Each row is where one point has got to under a steady rotation. How many ticks took it there?
The counts run from 0 to 1014.
[ 1.57 -0.59  0.59  0.35 -0.17 -1.42 -2.17  0.65 -2.16  2.00  1.76 -1.07
 -1.10 -2.10  1.54 -0.32 -0.65 -0.62 -1.61 -0.53 -0.63  0.84 -3.09 -0.10
 -1.62  0.51 -1.30 -1.97 -1.15 -1.96  0.55  1.23 -1.88 -2.53 -0.24 -0.26
 -1.07 -0.81  0.05  1.61 -3.01  0.71 -2.26  1.52]  823
[-0.70  1.05 -0.57  1.89  0.83  0.38 -0.28  0.59 -1.98  1.15  2.76 -0.84
 -1.69 -2.42  2.53  1.11 -1.07  1.03 -1.99  1.04  0.30  0.00 -1.36 -0.79
 -1.39  0.43 -0.35 -2.76  0.34 -2.80  1.34 -0.87  0.47 -2.28 -0.29 -0.39
 -1.69 -0.06 -0.28  0.38 -1.13  1.58 -0.69  2.27]  914
[ 0.32  0.47 -1.62  0.66 -1.14  0.59 -1.71 -0.77 -3.28  2.01  0.87 -0.74
 -1.92 -0.89  1.19  0.21 -1.52  0.18 -0.44 -0.81 -0.85  0.67 -3.54 -1.41
 -0.58 -1.12 -1.49 -0.42 -0.31 -2.26 -0.33  2.46 -0.33 -2.22  1.27 -0.40
 -0.04 -2.27  0.03  1.18 -3.71 -0.36 -2.39  0.81]  963
[ 0.19 -0.62  0.45  0.39  0.63 -1.70 -0.40  0.13 -2.51  2.19  0.95 -1.26
 -0.15 -3.42 -0.06 -0.63  1.36  0.79  0.06 -0.29 -0.58 -0.86 -2.14  0.05
 -1.97 -0.52 -0.97 -1.19 -2.35 -2.89  0.75 -0.08 -2.03 -2.62  0.56 -0.84
  2.14 -1.48  0.41  0.74 -1.03  2.87  0.13  1.64]  511
[ 1.26  1.73 -1.10 -1.35 -0.30 -1.44 -0.02 -1.04 -2.21  1.53 -0.04 -1.59
 -0.90 -2.78  0.68  1.24 -0.88 -0.24 -0.13  2.04  1.08 -0.62 -2.73 -0.30
 -0.69 -1.50 -2.53 -1.16 -0.18 -0.97 -2.32  0.96 -2.05 -2.53  0.55 -1.34
  0.40 -2.78  0.82  1.18 -1.52 -0.61 -1.94  0.58]  27
[ 0.25 -0.28 -0.34  1.13  2.05 -1.12  0.54  0.62 -3.32  1.06  1.83 -1.17
 -1.47 -4.51  1.67 -0.34  0.77 -0.02 -1.72 -0.43 -0.93 -0.73 -0.87 -0.02
 -1.00 -1.43 -0.97 -1.51 -1.68 -2.57  0.58  0.28  0.01 -2.54 -0.94 -0.36
  0.22 -0.05  0.75  1.24 -1.23  2.08  0.08  2.26]  405
[ 0.33  1.82 -0.35  0.43  0.54 -0.47 -1.91 -0.16 -2.28  0.67  2.97 -1.90
 -0.29 -1.96  2.82  2.08 -1.72  0.38 -0.97  1.73  1.81 -0.23 -1.32 -0.96
 -1.45 -0.28  0.27 -2.62 -1.43 -2.35  0.66  0.70 -0.99 -2.73  0.23 -0.88
 -1.14 -0.74 -0.31  1.26 -0.16  0.13 -0.92  1.60]  603
[-1.15  0.00 -0.60  1.97 -1.21 -0.71 -1.72 -1.03 -1.09 -0.20  1.66 -0.76
 -0.47 -1.62  2.32  0.64 -1.39  0.47 -0.77  0.76  0.61 -0.51 -2.67 -2.18
 -1.42 -0.39 -0.96 -1.79  0.41 -1.73  0.50  0.61 -0.76 -3.11  0.87 -2.55
  1.01 -1.19 -0.99 -1.19 -1.49 -0.88 -1.69  2.78]  668
[ 1.88  0.34 -2.16 -0.71  0.79  0.68  0.46  2.08 -3.08  2.01  2.09 -0.74
 -1.29 -3.50  1.80 -0.01  0.81 -0.58 -1.01  0.75  1.15 -1.51 -0.98  0.95
 -0.25 -1.43 -1.56 -1.38 -1.98 -1.92  0.23  0.38  2.10 -2.76  0.69 -1.15
 -0.46 -0.36  0.91  1.32  0.09  0.50  0.25  0.50]  275
[ 1.62 -0.35  0.14 -1.00 -0.64 -0.49 -3.19 -0.11 -1.25  1.40  3.00 -1.08
 -0.60 -1.15  1.44  0.75 -1.28  0.28  0.88 -0.70  0.32 -0.51 -3.20  0.39
 -1.72  0.03 -1.22 -0.18 -1.29 -2.58  0.73  2.60 -1.96 -2.18  2.32 -2.33
  0.35  0.10  0.51  0.40 -2.44  1.49 -0.97  0.76]  627
[-0.14 -0.17 -1.33  0.98  0.08 -0.43  1.04 -0.15 -1.60  1.76  1.82 -0.23
 -1.15 -2.74  0.24  1.86  0.47  0.80 -0.33  0.53  2.23 -2.11 -1.36  0.04
 -1.44 -1.10  0.43 -2.44 -1.73 -3.84  1.37 -1.63 -0.13 -2.31  2.10 -0.95
  0.21 -0.32 -0.33 -1.34  0.44 -0.30 -0.77  2.06]  690
[-0.26  0.46 -0.79  2.02 -2.00 -0.32 -2.02  1.08 -2.73  0.66  2.20 -1.17
 -0.95 -0.20  2.24 -0.26 -1.49 -0.68 -0.97 -0.02  0.51 -0.64 -1.63 -1.70
 -0.16 -0.64 -0.75 -2.34 -1.09 -2.46  0.63  1.64 -0.70 -3.23  1.29 -1.52
 -0.36 -0.59 -0.94 -0.41 -1.65 -0.64 -1.85  1.28]  788
[ 1.33 -0.42 -1.57  0.03 -1.51 -0.99 -0.76 -1.31 -1.17  1.22  0.41  0.41
 -0.47 -2.17  1.93  0.68 -1.41 -1.52  0.45  2.80  1.58 -0.35 -2.36 -0.40
 -0.30  0.48 -0.76 -1.66 -1.30 -2.05  0.48  0.38  0.14 -3.65  1.23 -1.83
 -1.11 -1.10 -0.68 -0.72 -0.06 -1.51 -2.49  2.61]  678
[ 1.82  0.64 -0.85 -1.58 -1.19 -1.18 -0.33  0.38 -1.28  1.66  0.64 -1.72
 -0.73 -3.08  1.97  0.00 -0.10 -0.97 -0.41  1.61  0.10 -1.11 -1.62  0.42
 -1.13 -0.89 -3.34 -2.01 -0.60 -0.70 -0.65  0.66  0.72 -2.68  1.73 -2.50
 -0.06 -1.34  0.23  2.08 -0.44 -1.34 -1.28  0.45]  782
[ 1.36  1.03 -0.91 -0.95  0.24 -1.49  1.34 -0.62 -1.28  1.82  0.32 -1.14
 -0.40 -3.82  0.98 -0.48  0.74 -0.71  0.21  1.28  0.70 -1.64 -0.92  0.48
 -1.65 -1.44 -1.70 -2.77 -1.21 -2.98 -0.11  0.37  0.07 -3.28  0.49 -1.53
 -0.07 -1.01  0.35  1.19  1.15  0.03 -0.78  1.55]  481
[ 0.87 -1.02 -1.03 -0.42 -0.52 -0.29 -0.23 -1.28 -2.53  1.92  0.13 -0.56
 -0.78 -2.24 -0.21  0.23 -0.50 -0.80  1.48 -1.15 -1.21 -0.21 -3.54  0.85
 -0.24 -1.61 -1.27  0.50 -2.38 -2.88  0.11  2.45 -0.26 -2.46  1.69 -1.34
  1.28 -1.61  0.83  0.96 -2.00 -0.19 -1.53  0.94]  121
[ 0.46 -0.53 -0.83  0.87 -1.29 -0.65 -1.91 -1.15 -1.35  0.05  1.98 -0.08
 -1.02 -2.30  1.62  1.24 -2.08 -0.80 -0.67  0.79  0.65  0.28 -3.42 -0.59
 -0.33 -0.58 -1.45 -0.37 -0.32 -1.33  0.77  1.13 -0.22 -2.10  1.88 -2.44
 -0.04 -0.62 -0.43 -0.75 -1.92 -2.30 -3.14  2.41]  453
[-0.99 -1.88 -2.00  1.23 -0.26  0.17  0.05  1.69 -3.32  1.40  1.13 -0.44
  0.35 -2.29  0.24  0.16  0.77  0.21 -1.03 -0.54 -0.10 -1.19 -2.55 -0.91
 -0.54 -1.29 -0.22 -1.70 -2.29 -3.19  2.00 -0.38  1.69 -2.56  1.04 -1.29
  1.38 -1.40  0.13  0.67 -1.03 -0.58 -0.27  2.31]  790
[ 1.23  0.17 -0.39 -0.14 -0.48  0.39 -2.38 -1.80 -1.06  1.89  1.91 -0.18
 -0.78 -1.15  2.57  1.32 -1.22 -0.09  2.07  0.57  0.59 -0.16 -2.49 -0.25
 -0.77  0.12 -0.20  0.17 -1.03 -3.55  0.58  2.19 -1.50 -3.87  1.81 -1.72
 -0.82  0.03  1.17  0.06 -1.37  1.71 -0.77  1.22]  312
[-0.34  0.73 -0.26  1.25  0.53 -0.55 -0.72 -1.32 -2.34  0.54  1.70 -1.54
 -0.74 -3.04  2.69  1.28 -2.12  0.34 -0.61  1.64 -1.30  1.21 -3.27 -0.68
 -1.08 -0.44 -1.48 -0.62  0.42 -1.41 -0.37  0.33 -0.21 -1.82 -0.64 -1.41
  0.59 -1.71  1.23  1.02 -2.11  1.27 -0.98  2.98]  633
[-0.84  0.01 -1.48  0.68  0.20 -0.22  0.16  0.70 -2.97  0.22  2.03 -1.46
  0.12 -2.73 -0.20  1.06 -0.11  1.04 -1.25 -1.25  0.86 -2.03 -2.12 -0.88
 -1.21 -2.98 -1.21 -1.45 -1.50 -2.57  1.34  0.15  0.63 -1.50  1.68 -2.29
  2.41 -1.11 -1.06 -0.27 -1.36 -0.87 -0.18  2.06]  250
[ 2.30 -0.12 -0.15 -1.34  1.43 -0.80 -0.67 -0.26 -1.26  0.98  1.66 -1.26
 -1.65 -4.59  1.23  0.30  0.41 -0.87  0.24  0.01 -0.53 -0.76 -1.82  2.21
 -1.24 -1.53 -2.56 -0.04 -1.59 -1.44  0.22  1.46  0.35 -2.35  0.48 -1.96
 -0.27 -0.46  1.70  1.90 -1.42  1.22 -0.39  1.09]  836
[-0.16  0.00 -0.62  1.27 -2.08 -1.11 -1.84  0.00 -2.33  1.06  1.30 -1.49
 -0.05 -1.31  1.46 -0.26 -0.80  0.28 -0.65 -0.55 -0.18 -0.73 -2.48 -1.74
 -1.46 -1.47 -1.73 -1.16 -0.24 -1.86  0.32  1.62 -1.42 -2.76  1.68 -2.94
  2.14 -1.63 -1.08 -0.04 -2.07 -0.63 -1.17  1.68]  142
[ 0.34 -0.67 -0.48  0.85 -0.43 -0.87 -0.20 -0.09 -1.60  0.34  1.29 -1.19
 -0.78 -3.71  2.37 -0.87 -0.16 -1.17  0.08  1.64 -0.34 -1.69 -1.02 -0.32
 -0.04 -1.42 -2.99 -0.69 -0.86 -1.41  0.36  1.06  1.39 -3.59  0.79 -3.38
  1.50 -0.23  0.37  0.19  0.50  0.23 -0.49  1.75]  471
[ 0.27 -0.05 -0.90  0.62  1.66 -0.66 -0.15 -0.60 -3.38  0.69  1.74 -0.72
 -1.25 -4.18 -0.10  0.99  0.12  1.02 -1.98 -0.48 -0.71  0.36 -3.50  0.75
 -1.77 -0.97 -1.29 -0.92 -1.49 -1.39  0.88 -0.66 -0.55 -0.57 -0.58 -0.05
  0.64 -1.16  0.11  0.51 -2.97  0.48 -1.53  2.76]  4
[-0.62 -0.07 -3.33  0.45  0.75  0.43 -0.74 -1.72 -3.36  0.54  0.41  0.19
  0.30 -2.36 -0.33  1.51  0.11  1.01 -0.72 -0.24  1.13 -0.41 -2.93 -0.19
 -1.72 -0.88  0.72 -0.65 -1.95 -1.96  0.69 -0.17 -1.09 -2.34  0.53 -1.03
  1.47 -1.48 -0.40 -0.54 -2.03 -1.59 -1.52  2.72]  444
[ 0.65  0.38 -1.79  0.61  0.37  1.40  0.28 -0.58 -2.38  0.46  2.41 -0.68
 -1.88 -3.04  1.20  2.36 -0.98 -0.46  0.22 -0.07  1.66 -1.81 -2.08  0.30
  0.94 -2.34 -0.44  0.23 -0.80 -2.69 -0.32  1.00  1.70 -2.02  1.64 -1.35
 -0.25 -0.48  0.52 -0.82 -0.72 -1.17 -1.29  0.95]  765
[ 0.68  0.47 -0.58 -0.02 -0.90 -0.37  0.89 -0.17 -1.11  0.85  2.19 -1.41
 -1.28 -2.93  0.73  1.59 -0.34  0.11  0.78  1.07  1.75 -3.10 -1.02  0.19
 -0.49 -2.07 -1.67 -1.37 -0.31 -3.01  0.31  0.19  1.00 -2.27  2.58 -2.73
  0.54  0.08  0.11 -0.80  0.30 -0.69 -0.44  1.07]  991
[-0.38  0.77 -0.39  0.37 -0.11 -1.36 -0.09 -3.07 -0.80  1.01 -0.07 -0.62
 -0.85 -2.97  1.52  0.55 -1.07  0.48  0.96  1.64 -0.35 -0.38 -2.18 -0.71
 -2.42 -1.06 -1.99 -1.12  0.68 -1.93 -0.17  0.56 -1.68 -3.41  0.76 -2.22
  1.20 -1.57 -0.73 -0.42 -0.79  0.69 -1.27  2.37]  547
[ 0.46  1.96 -1.05 -0.87  0.42 -0.19 -0.09 -2.32 -1.68  2.20  0.37 -0.39
 -0.52 -2.36  2.03  0.97 -1.32  1.92  1.18  1.79 -0.20 -0.01 -2.90  0.34
 -3.10 -0.41 -1.62 -0.89  0.70 -1.96  0.01 -0.01 -1.33 -2.51  0.22 -1.65
 -0.26 -1.37  0.92  0.27 -1.39  1.83 -0.14  1.99]  7
[ 0.98 -1.69 -0.47  0.68 -1.94 -1.86 -1.94  1.89 -2.09  2.19  2.17 -1.06
 -0.86 -1.34  1.07 -0.14 -0.49 -0.21 -1.78  1.78  1.49 -0.45 -3.34 -1.34
 -0.13  0.84 -1.88 -2.04 -2.10 -2.01  0.74  0.65 -0.98 -1.70  1.05 -1.41
  0.06 -1.11  0.29  0.38 -2.02  0.22 -1.93  1.62]  488
[ 2.34 -0.17  0.85 -0.51 -0.12 -1.40 -2.79 -0.54 -2.18  1.16  1.74 -1.28
 -0.75 -2.14  1.22  0.20 -0.67 -1.18 -0.41 -0.33  0.67 -0.16 -2.77  0.59
 -0.72 -0.61 -0.90 -0.31 -2.25 -2.35 -0.25  2.69 -2.55 -2.97  1.14 -0.78
 -0.02 -0.73  0.37  1.50 -2.47  0.55 -1.90  1.18]  207
[ 2.19 -0.76 -0.74 -1.30 -1.32 -1.44 -1.42  0.78 -1.48  3.87  0.69 -0.60
  0.64 -1.60  0.62  0.40 -0.20  0.77  0.81  1.35  0.93 -0.57 -3.15 -0.05
 -1.46  0.88 -1.46 -1.17 -1.87 -3.14  0.50  0.12 -1.03 -2.02  1.36 -0.99
 -0.31 -1.74  1.79  2.08 -1.12  0.60 -0.80  0.92]  187
[-0.58 -0.29 -1.29  1.17 -2.10  0.03 -1.06 -1.30 -1.71  1.61  0.34 -0.68
 -0.68 -0.64  1.07 -0.59 -1.13  0.19  1.40 -0.96 -0.56 -1.64 -1.65 -1.16
 -1.55 -1.31 -0.27 -1.53 -0.32 -3.83  0.83  1.93 -0.58 -3.57  2.46 -2.15
  0.92 -1.01 -0.78 -1.11 -0.61 -0.07 -1.46  1.56]  982
[ 0.24 -0.17 -0.78  1.90 -0.29 -0.20  1.27 -1.95 -2.20  0.84  0.00 -0.24
 -2.62 -3.29  1.75 -0.78  0.62 -1.08  1.08 -0.46 -0.59 -1.22 -0.82 -0.19
 -0.74 -2.22 -1.85 -1.53 -0.10 -3.26  0.17  1.34  0.52 -4.39  0.74 -1.73
  0.38 -0.83 -0.37 -0.84  0.06  0.41 -1.72  1.85]  666
